In the rows, zero is written as 128.
The same turns and mirrors carry the whole set onto itself, and each row onto the other rows of its family. Which rows share a family with each named row? Give them in list order.
These 32 rows form 4 families of 8 rows each.
vite: [ 97 123 102 142 120 108 117 146]
Nibi: [120 145 113 161 115  98 133  86]
rufuf: [ 94 112 101 161 115 108 133 133]
pata: [105 148 128 132 118  98 102 113]
Pimu: [103 123 135 148 106 107 106 106]
misef: [110 129  90 160 117 109 146 135]
tage: [123 154 113 137 149 128 118  81]
kubi: [126 131  97 135 137 162 133 105]
fazo: [116 146 111 144 103 101 113  90]
neru: [105 118 112 137 125 161 149 126]
gono: [135 157 134 132 137 134 133  95]
malo: [103 157 134 113 126 139 123 104]
giz: [114 147 126 140  94  99 121 108]
Kozif: [ 88 146 140 131 118 131 132  88]
roze: [110 142  90 157 126  97 116  94]
kefe: [ 94 133 107 122 129 151 139 138]
nezud: [ 96 166 128 124 130 126 148 100]
Fop: [103 162 112 127 138 138 140  83]
dotar: [125 113  94 154 118 116 112 131]
sak: [114 118  75 156 115 130 131 118]
geb: [ 84 127 121 135 146 149 144 120]
Sonu: [129 125 106 153 147 152 151 118]
gim: [122 152 117 154 132  87 123 107]
supif: [108 137 115 131 154 143 146 140]
Vov: [127 117 114 147 117 116 120 149]
zek: [123 135 105 137 121 158 156 123]
kar: [114 147 143 127 138 143 129  91]
Ranop: [113 127  96 136 154 151 141 128]
tur: [119 155 121 147 147 135 149  83]
tipe: [129 115  98 170 113 118 136 122]
rava: [104 141 131 151 129  90 112  99]
zeti: [100 104 118 152 133 123 119 138]

The rest of the family of Fop: rufuf, fazo, neru, dotar, kar, Ranop, rava
The rest of the family of pata: vite, Nibi, malo, kefe, Sonu, tur, tipe
The rest of the family of nezud: misef, gono, giz, gim, supif, Vov, zek
The rest of the family of sak: Pimu, tage, kubi, Kozif, roze, geb, zeti

The same turns and mirrors carry the whole set onto itself, and each row onto the other rows of its family. Which rows share a family with each named row? Give them in list order.
These 21 rows form 7 families of 3 rows each.
zako: [125 102 139 155 128 126 104 120 126 152 120 130 146 135 163 140 128 119
 117 119 131 159 133 138 153 139  87 148]
vev: [140 124 157 154 113  94 129 121 132 113 160 148 126 148 111 161  95 131
  90  83 119 102 127 131 106 118 120 137]
Biz: [169 112 114 104 150 121 131 150 120 139 159 150 150 124 147 143 102 140
 121 137 133  94  91 132 114 159 137 119]
zofig: [140 150 152 124 156 124 103 132 154 132 169 130 147 140  91 135 145 121
 100 118 104 108 123 125 108 123 122 138]
gat: [165 125 145 126 156  95  98 113 140 118 158 134 138 135  84 150 113 130
 116  99 114 116  97 117 107 127 102 131]
mokev: [127 109 154 145 126 116 111 145 125 159 151 130 119 128 146 107 117 119
 147 127 136 146 102 147 157 134 103 117]
tum: [158 120 140 148 124 102  98 118 125 153 149 137 164 154  96 167 143 126
  95  82 103 130 123 142 126 117 112 122]
luzu: [160 127 112 135 149 100 137 159 143 144 150 143 141 123 135 144 105 130
 129 130 132 116  99 162 153 131 140  92]
rif: [133  94 156 152 133 131  93 110 107 131 161 150 127 140 149 128 150 123
 117  92 139 154 125 114 114 130 125 143]
gela: [137 134 147 145 132 102 127 114 136 137 163 134 153 175 104 171 117 132
 105 105 122 124 133 124 115  94 114 159]
bemad: [164 117 152 124 136 154 107 139 124 141 156 143 135 129 140 105 124 114
 130 132 136 154 133 133 121 145  91 151]
mip: [123  94 150 131 150 140 107 124 139 136 149 127 135 108 150 105 116 129
 138 115 141 129 104 119 123 139  97 159]
Zite: [143  93 100 135 141 103 111 133 115 119 143 153 145 146 167 134 104 134
 109 149 138 114 147 129 131 155 141 120]
parum: [156 105 113 140 141 111 145 131 135 143 147 175 178 149 136 166 112 134
 116 148 156 118 130 147 117 126 148 117]
kega: [175 105 133 145 137 132 141 144 133 125 146 162 154 117 157 164  87 140
 121 124 140 126 145 133 120 138 150 101]
faru: [108  86 171 165 121 137 106 128 137 152 155 128 123 132 144 137 115 134
 122 127 128 139 135 111 110 144 114 114]
Boz: [163 122 113 122 154 113 142 140 145 128 140 168 134 132 133 128 115 111
  90 147 141 100 109 158 112 156 125 132]
meban: [146 146 152 142 131  94 111 140 136 139 167 129 130 137 100 139 121 128
 127  82 110 125  98 148 144 100 117 123]
kog: [140 118  85 134 124 119 134 147 140 152 145 157 167 137 156 164 121 139
 101 116 126 113 120 162 132 153 129 113]
fidov: [156 112  98 144 150 113 119 124 149 124 180 131 132 159 113 163 119 135
  91  86 106 121 132 122 103 118 134 124]
bur: [112 100 142 153 118 140 121 121 133 163 158 153 139 158 154 142 125 128
 134 138 152 161 123 125 111 134  97 143]

The rest of the family of Zite: rif, fidov
The rest of the family of faru: vev, kega
The rest of the family of bemad: zofig, Boz
The rest of the family of zako: tum, kog
The rest of the family of luzu: mokev, meban
The rest of the family of bur: gela, parum

The same turns and mirrors carry the whole set onto itself, and each row onto the other rows of its family. Which rows share a family with each named row? Give them in list order.
These 16 rows form 4 families of 4 rows each.
K: [105  94 112 152 121 130 143 122 158 106  86 143 122 131 104 124 106 105
 120 156 112 133 138 123]
E: [106 138 145 141 164 117 123 112 119 129 121 124 158 132 183 139  76  78
 128 136 103 154 107 183]
C: [115 147 152 112 169 121 136 103 117 139 108 139 129 130 154 137  84  97
 137 135  94 172 140 169]
W: [109 141 154 142 170 129 132 112 124 128 117 132 148 137 180 149  71 101
 125 128 101 157  99 178]
U: [112  80 119 166 123 117 135 141 168  92  96 118 141 136 120 146 108  83
 121 148  93 116 113 148]
Y: [109  84 124 170 126 124 141 144 161  93  88 113 137 138 121 162 111  87
 116 145  91 130 110 136]
L: [110  89 126 182 115 123 130 134 166 101  98 118 128 133 122 157 106  91
 119 151  94 130 108 137]
S: [117  94 107 155 123 128 151 118 158 109  82 135 124 139  94 124  92 100
 131 151 110 128 135 131]
F: [124  96 107 140 120 120 144 122 165 103  78 139 136 127  96 121 101  87
 125 155 107 125 135 129]
N: [116  85 122 173 122 119 138 134 171  96  94 110 138 131 117 146 100  93
 116 142  81 136 104 135]
T: [110 131 147 137 172 116 133 119 113 135 111 129 161 140 181 149  64  88
 121 140 103 147 106 178]
Z: [119 144 140 110 167 122 135 109 115 133 107 156 137 122 158 138  91  87
 144 123 104 157 140 180]
X: [106 142 147 145 162 119 134 111 127 135 119 131 156 143 184 148  65  93
 131 140 104 146 109 181]
B: [113  94 111 141 131 129 153 123 169 111  83 137 126 139  99 115 106 106
 123 147  99 132 136 126]
P: [109 149 146 109 165 111 130 118 109 133 101 151 131 127 158 145  84  93
 132 125  97 166 144 171]
Q: [123 141 144 105 166 110 147 111 106 138 101 148 132 131 154 148  77  90
 138 129  97 151 138 175]

The rest of the family of E: N, Z, B
The rest of the family of T: K, L, Q

